In the data rows, the value 128 means zero.
Here is a table of points, one per row:
[145 125 140 171 158  95 125 117 124 106 137 125  83 164 147 100 108 155 119 125 134  90 149 126 156 118 151 158  93  89 131 133]
[120 100 102 137 157  92  95  84 122 116 158 134 124 157 157 156 164 137 125 113 131 141  89  88 154 146 150 119 140 152 125 113]
[144 156 154 104  95  93 104 131  92 142 115 103 152 115 128 155  89 130 145 157  98 133 105 156 170 118 113 143 146 134 130 147]
[130 161 136 118 106  99 127 136  98 136  88 108 153 109 103 154 108 130 108 155 122 125  96 151 149 116 164 166 141 113 131 157]
[119 136 116 151 108 118 115 138 115 145 160 114 157 125  97  95 111 111 151 105 152 149 160 109 103 126 107 151 144 130 146 135]
[124 132 156 125 172 114 144  92 127 169 106  98 104 169 132 118 150  89  79 140 108 104 159 141  87 134 160 171  98 115 144 137]
[ 87 151  84 140 102 166 130 172 166 151 160 121 125 146 132 105 109 147  89 107 127 142 130 117  97 133 109 155 110 145 104 137]
[159 139 138 132 116 145  87 107 114 140 159 130 153 138 107 138 157  91 153 109  89 138 111 163  95  98 103 110 162 151 135 128]
[131 100 111 108 138 140 102 163 111 117 160 167 109 145 131 100 115 156  92 110 160 146 108 152 148 150  97 109 130 138  90 160]
[103  88  92 131 149 104 157 164 146 114 143 147 150 106 119 157 165 122 164  91  96 116 115 165  99 129 132 127 155 124  84 143]
[111 118 168  86 106 116 141  90 148  99 131 176 139 154 144  93 159 102 143 106 116 111 164 132  96 153 155 154 103 153 106 122]
[163 112 153 149 137 128  97 135 157 101 122 113 102 142 161 161 105 146  91 133  81  95 122  89 150 122 142 135 150 136 105 160]
[113  84 164 153 109 124 156 145  91  91 146 117 160 142 125  93 143  96  91 151 128 153 155 136 132 110 104 143 160 107 148 123]
[152 122 149 113 175 159  94 124 159 100 113 137 109 128 146 156 103 152 157 181 122 152 100 150  78 128  84  83  95 118 128 129]
[151 148 152  98  99  87  96 110 159  92 172 156 122 144 141 120 155 125 111 108 150 112 124  96 131 149 160 123 168 120 103 116]
[ 98 135 131  91 163 130 141 147 142 161 165 142 117 110 143 150  88 148  93 143 167  98 133 102 150 116  99 124 127  91 159  90]
[157  94 148 141 155 100 154 121 111 135 152 130 172 127 129  98 158 136 131 120 155 135 122  92 161 137 123 108  83 116 102  91]
[ 82 102  78 151 167  99 126  93 146  97 138 101 163 131 138 146 165 137 169 124 113 120 131 122 153  99 153 131 140 145 127 110]
[ 91 160 157 136  99 151 123  99 169 151 121 133 120 149  96 112 131 125 112 111 102 150 147 136 153 160 113  88 163 102 142  93]
[160 156 127 108  95 106 128 113 132 157  92 162 159 142 121 141 111 135  98 152 156 111 101 128 155 139 109  96 147 112 136 112]
[124 109 149 160 155  96 165 142 138  96 119 162 156 135 100 129  96 110 109  93 100 144 113  93 168 109 107 163  94 169 135 158]
[163  94 148 154  94 138 116 147 142  89 131 129 118 133 105 151  97 116 161 157 145 158 134 109 106 156 106 161 116 104 129  91]
[160 102 125 143  98 164 119 134 126 155 159 104 114 139  93 117 160 121 154  85 101 134  98 165 101  98 162 131 105 158 143 127]
[130 115 105  96 140 104 170 116 173 124 102 101 103 145 142 128 148 166  99 128 124 118 109 158 142 164 126 128  92 114 156 132]
[101 108 135 154 112 162 126 149 163 102  90 165 152 121 123  96 151 124 163 154 103 106  81  82  99 170 149 121 131 116 148 139]
[150 156 167  91 149 169 171 102 142 146 157  91 116 117  85  90 124 124 157 132 113 128  99 159  96 108 132 118  98 144 136 130]
[ 84 100 125  97 157 167 101 135 140  90 164 124 105 144 133 158 126 104 151 126 153 110 133 170 161 125 154 138  90 106 108 115]
[170 156 100 125 167 131 144 156 144 116 117 142  97 111 113 109 109  91 162 121  93 156 156  88 105 150 105 159 139  86 128 149]
[ 92 112 162 158 101 138 120 168 116  87 140 139 158 124 171  91 105 141 139 134 103 130 107 101  91 158 141 107 126 160 169 104]
[160  87 116 116  98 154  88 149 154 142 127 106 106  87 156 124 106 123 161 159 127 152 138 162 101 151 103 129 110 126 126 149]
[162 132 142 158  92 104 152 153 128  92 144  91 159  97 137 136 146 102 116 104 148 150 163 131  95 118 106 115 149 140 111 122]
[149  85 147 111 111 120 135 104 112 104 123  96  99  86  73 142 132 148 130 104 164 139 163 135 103 119 144 174 152 170 168 154]
[121 107 107 121 163 115  92 128 164 147 108 136 160 120 110  87 154 164 110 149 132  97 101 165 130 119  99 103 153 133 166 133]
[120 158 105 100 131 129 163  92 107 101 126 152 147  95 141 153  90 103 103 145  93 145 147 161  91 157 168 163 134 131 111 134]
[156  94 110 120 132 106 138 154 116  98 127 158 140 101 162 151 126 108 101 127 154 167 165 153  97 120 121 160 131  97 123  81]
[106 153 132 131 109 155 151 102 123 151  96 133  92 135 156 133  96 126 157 116 164 157 126 148  97  86  95 155 152 150  91 121]
[ 93 140 116 144 118 130 123 111 143 170 168 150 113 156  98 112 100 102 133 100 104 151 154 109 106 138 121 121 121 172 143 137]
[103 158 108  99 118 130 159 131 106 151 151 150 125 101 141  96  90 164 150  98 113 143 141  95 140 114 137  98 169 159 168  91]
[147  96 156 101 148 161 119 136 160 130  99 149 106 120 164  94 109 149 111  88  90 117 148 124 168 120 165 120  97 122 141 142]
[121 103 129 135 168 127 170 137 109  94 152  91 158 113 152 144 113 119 164 155 122 109  95 157 139 111 133 114 154 134  84  92]
[114 145  98  95 167 104 159 137 129 143  84 122 117 124 136 156  99  77  99 137 140 149 114 151 159 108 170  95 138 134 154 142]
[132 139 137 154 126 126 112  92 149  88 141  97 109 160 136  98 114 112 105 110 163 173 146 103 169 152 169  97 116 143  88 138]
[124 162 135 135  91 104 116 151 132 147 115 106 137 103 122 151 114 112 103 124  94 111  97 121 168 180  84 162 124 156 157 157]
[100 152 142 138  95 156 172  94 125 141 115 117  94 146 100 112 106 131 169 128 150 139 133  97 119 105 155 152 117 144 122 132]
[156 164 126 155 113 147 141 110  92 149 107 109 134  80 137 142 149 112 123 155  90 127 101 152 165 113 119 139  86 140 151 114]
[143 131 129  91 111 142  99 159 127 153 137 108 141 131 112 159  92 102 155 169 129 154 163  86 103 120 126 155 135 136  98 100]
[164 138  99  91  91 121 125 105 128 139  99 149 133 129 142  97 111 135 167 163 114  95 106 166 164 113 102 152 165 133 143 116]
[137  91 151 161 126 105 153 152  96 106 158 105 154 108 138 109 135  94 108 141 145 149 156 137 121 142  92 121 152 120 122 112]
[124 151  86 137 102 165 137 104 124 119 146 154 110 170 111 164 161 106 103 152 161  90  97 103 159  93 106 107 120 120 152 160]
[ 99 129 163 159 146 151  97 106 114 101  82 125 172 112 109 140 114 129 146  92 135  85 163 129 133 155 140 107 160 139  93 173]
[123 128  92 134 100 148 148 101 149 129  85 165 147 159  98 113 105 142 113 123 137  97 118 171  87 167 161 145 166 134 118  93]
[126 110 145  86 112 123 169 136  96 133 111  98  84 105 160 158 179 110 174 134 142  85 145 106 166 164 124  95 159 100 115 147]
[113 121 134 145 101 161 116 151  91 132 114 111 151 169 111 105 113 151 148  90 144 156 154 108 104 146 137 147 121  90 135 125]
[167 148 122 109  97  99 107 100 129 141 141 174 127  90 111 153 165 154  89 147 138 121 140 120 124  93 154 114 158 134  86 144]
[ 84 117 148 115 169 142  94 124 128 132 160 139 149 109 102 100 131 127  93 125 156 113 166 117 163 148  93 104 149  95 142 162]
[153 147 124 134 166  92 169 139 145 167 109  97 155 119 150 143 112 150 134  87 141  98 102  84 139 105 111  90 122 153 154 103]
[117 159 166 143 135 134 130 155  88 107 148 131 156 153 100 124 169 164 130  93  94 154 115 152 129 142  93 112 131  80  91  99]
[108  92  90 167 166 153 101 151 147 102 128 102 143 145 114 128 155 111 131 125 118 122 135 170 166 106 161 112 140 127 100  81]
[ 99 154 130 161  97 160 102 114 154 153  99 162 116 131 149 117 128 134 130  99 146 169 137 111 144  99  91 135 160 102 117  94]
[111 100 114  98 135 113 127 172 162 133 102 156 102 153 156 102 158 158  97 138 146 145  96 127 142 110  83 140 109 147 123 144]
[125 177 114 103 156 147  93 154 129  76 120 160 128 127 143 162 165  92 158  95 146  80 134 162 111 116 146 110  97 146 108 119]
[128 164 110 127 103 137  98 117 150 157 156  87 159 135 104  91 125 118 161 135 123 138 151 158 104 132 121  93 128 133 140 112]
[130 159 125  87 160 107 168 147 164 129  98 109  93 157  88 107 109 117  94 138 124 151 106 142 125 167 113 102 136 160 157 128]
[156  97 163 158 154 105 158  96 128 101 143 111  98 136 136 149 123 168 127 134 122 117 144  98 118 119 138 109 109  97 119 168]
[158 127 101 145 151 163 115 138 102 148  88 114 109  95 118  76 137  91 160 172 156 139 114  95 100 151 132 153 115 150 124 160]
[ 83 151 167 148 106  80  89 160 123 137 128 152 150 102 147 138 162 104 141 162 133 113 104 166  85 120 154 102 118 110 145 118]
[158 107 166 103 158 103 102 135 118 150 111 144  86 158 163  88 156 135 124  88 136 111  94 141 158 111 121 159 127 121 136 129]
[125  94 129 127 162 167  95 101  93 162 136 143 153 118 122 172 111 146 114  92 167  86 110 139 149 170 104 107 125 151 102 123]
[105 121  88 105  84 161 118 120 160 123 146 113 118 135 158 144 152 137 161 101 141 155 162 124  97  93 127  93 100 129 151 174]
[117 140 119 154  94 100 121 148 148 125 111 119 102 158  77 168 148 169 110 164 133 111 121 102 142  90 158 138 112 114 142 142]
[129 123  87 125 174 130 128  99  90 152 150 126 116 108 151 125 107 116 156 102 159 144 138  96  88 144 129 171 145  76 176 137]
[154 138 103 162 101 103 151 123 101  97 151  92 161 139 155 133 151 130  96 162 115 114 157 114 156 108 102 133  89 143 145 115]
[131  96 158 110 162 152 119  97 129 110 131 114 104  93 145 154 144 157 102 125 136 101 121  89 130  96 153 122 177 141 142 157]
[152 113 118 148 129  99 142 141 115 125 130 146  84  97 116 158  87 159 105 151 131 100 113 168 155 156 155 101 106 110 146 141]
[156 154 102 122 104 149 155  81 140 143 117 109 155 110 147 141 102  92 128 160  93 106 129 157 148 132 115 151 106 125 149 116]
[136 108 148 120 151  99 114 140 121 112 161 153 146 112 148 117 124 158 116 100 167 156  92  96 147 130 153 129 101 113  99 129]
[112 148 134 170 114 153 144 122 155 159 113 118  98 151 144 137  91 122 157 101 103 138 144 136 102  91  87 128 149 135 131 110]
[ 86 147 139 144 101  90 151 126 117 161 139 159 132 119  92 160 168 127 107 164 125 127 101 144  94 106 158 116 104 101 138 153]
[ 95 163 125 105 139 150 131 171  93 147 114 131  81  96 117 143 146 127 145 154 104 160 161  88 104 146 148 146 130 150 105  83]
[129 104 106  94 158 120 115 114  86 153  96 115 104 130 157 124 146 160  98 151 123 145 185 146 155 132 116  92  90 156 146 149]
[141 139 128 121 105 163 104 156 112 163 113 138 153 157 102 109 131 124 154 132 108 154 133 103 105 138 154 155 112 101  90  97]
[143 161  96 154 115 107 143 130  87 151 127 132 139 144 117 143 127 157 111 168 108  89 103 106 150 119 141 133 123 126  82 164]
These points spread out most along one direction. Take the direction at right angles to it along which they spread out most. Then take the direction at right angles to both along which they spread out most. Go by this last direction. How far along it is each point below, from 0 to 99? 50 is the average, and the first point above lies past it. One standard deviation of the points above along it is 16.
[132 139 137 154 126 126 112  92 149  88 141  97 109 160 136  98 114 112 105 110 163 173 146 103 169 152 169  97 116 143  88 138] 64
[124 162 135 135  91 104 116 151 132 147 115 106 137 103 122 151 114 112 103 124  94 111  97 121 168 180  84 162 124 156 157 157] 45
[143 161  96 154 115 107 143 130  87 151 127 132 139 144 117 143 127 157 111 168 108  89 103 106 150 119 141 133 123 126  82 164] 34
[159 139 138 132 116 145  87 107 114 140 159 130 153 138 107 138 157  91 153 109  89 138 111 163  95  98 103 110 162 151 135 128] 29
[129 123  87 125 174 130 128  99  90 152 150 126 116 108 151 125 107 116 156 102 159 144 138  96  88 144 129 171 145  76 176 137] 64
[111 118 168  86 106 116 141  90 148  99 131 176 139 154 144  93 159 102 143 106 116 111 164 132  96 153 155 154 103 153 106 122] 53
[156 164 126 155 113 147 141 110  92 149 107 109 134  80 137 142 149 112 123 155  90 127 101 152 165 113 119 139  86 140 151 114] 30
[149  85 147 111 111 120 135 104 112 104 123  96  99  86  73 142 132 148 130 104 164 139 163 135 103 119 144 174 152 170 168 154] 50
[ 91 160 157 136  99 151 123  99 169 151 121 133 120 149  96 112 131 125 112 111 102 150 147 136 153 160 113  88 163 102 142  93] 67
[160  87 116 116  98 154  88 149 154 142 127 106 106  87 156 124 106 123 161 159 127 152 138 162 101 151 103 129 110 126 126 149] 55
[160 156 127 108  95 106 128 113 132 157  92 162 159 142 121 141 111 135  98 152 156 111 101 128 155 139 109  96 147 112 136 112] 48
[117 140 119 154  94 100 121 148 148 125 111 119 102 158  77 168 148 169 110 164 133 111 121 102 142  90 158 138 112 114 142 142] 48
[158 107 166 103 158 103 102 135 118 150 111 144  86 158 163  88 156 135 124  88 136 111  94 141 158 111 121 159 127 121 136 129] 72
